In the rows, 128 means zero.
Families of rows that turns and mirrors carry onto each other, the same ones carrying the whole set onto itself: the rest of each named row's family, in list order:
3 families of 6 rows:
q_347: [144 140 123 139 142 140 146 127 151 125 155 178 154 171 137 120]
q_604: [167 131 175 177 117 134 131 104 166 121 106 134 148 149 125 126]
q_583: [151 131 112 157 133 149 139 121 142 156 130 174 143 170 124  95]
q_914: [150 134 177 173 122 117 135 109 171 113 127 155 146 149 113 119]
q_38: [116 128 154 124  98 146 119 129 162 122 136 131 131 142  74  90]
q_921: [131 130 146 148 116 143 149 141 176  89 133 126 135 146  88  94]
q_783: [160 128 124 142 143 139 151 119 156 132 131 165 166 163 156 118]
q_763: [114 123 139 136  97 156 109 141 171 120 118 107 140 134  90 157]
q_457: [147 104 123 149 127 147 133 141 135 144 147 149 164 123 132 178]
q_350: [139 108 145 153  88 151 100 125 170 148 109 103 147 115 100 139]
q_438: [153 103 122 130 121 159 127 138 133 155 129 128 166 116 141 164]
q_142: [132 118 160 155  93 135  97 125 167 141 126 122 151 107 102 157]
q_767: [134 132 151 132  93 154 130 119 170 119 124 121 139 153  93  73]
q_348: [150 108 121 164 100 152 140 122 138 163 135 155 182 132 143 148]
q_665: [129 119  99 116 124 161 122 157 142 142 163 144 139 125 103 109]
q_908: [152 151 157 176 124 133 116 127 183 103 124 132 146 133 129 148]
q_700: [146 121 116 129 103 179 126 144 112 159 145 138 145 122 110 107]
q_461: [139 116 101 106 132 165 133 147 143 146 137 137 139 139 113  90]

The rest of the family of q_347: q_604, q_457, q_350, q_767, q_665
The rest of the family of q_914: q_38, q_783, q_438, q_142, q_461

Families of rows that turns and mirrors carry onto each other, the same ones carrying the whole set onto itself: the rest of each named row's family, in list order:
4 families of 4 rows:
q_151: [134 121 157 104 150 131 137 150 116 176 162 152 104  99 116 101]
q_521: [159 114 130 139 144  87 129 109 142 123 164 138 108 136 128 137]
q_793: [163 125 140 109 149 137 153 136 130 152 136 182 169 124 118  69]
q_92: [154 137 123 153 152  89 131 110 145 126 167 136 109 128 121 140]
q_172: [134 161 102 115 130 137 156 116 116  95 154 136 149 139 121 115]
q_848: [147 163 107 123 135 129 158 119 123  91 149 128 160 122 126 123]
q_585: [129 126 145 118 159 109 130 158 113 184 154 160 109 113 124 105]
q_69: [130 118 153 108 161 124 134 149 113 186 156 154 110 120 121 102]
q_237: [149 171 107 128 134 137 145 124 117  90 150 127 145 135 126 111]
q_129: [165 118 147 101 152 137 164 143 113 141 137 180 163 122 110  75]
q_252: [137 128 155 110 164 129 139 150 116 184 146 140 110 100 127 112]
q_42: [156 149 104 112 133 128 157 120 117  89 156 134 160 123 139 115]
q_448: [170 131 134 119 158 132 164 147 123 143 138 189 167 115 113  77]
q_740: [176 124 136 103 154 143 172 135 114 143 128 168 161 113 114  80]
q_464: [140 134 119 142 153  94 123 109 145 130 158 142 100 135 112 142]
q_837: [159 119 121 154 140 101 128 115 144 125 164 135 116 129 117 150]

The rest of the family of q_848: q_92, q_69, q_129
The rest of the family of q_252: q_521, q_172, q_448
The rest of the family of q_151: q_793, q_237, q_837

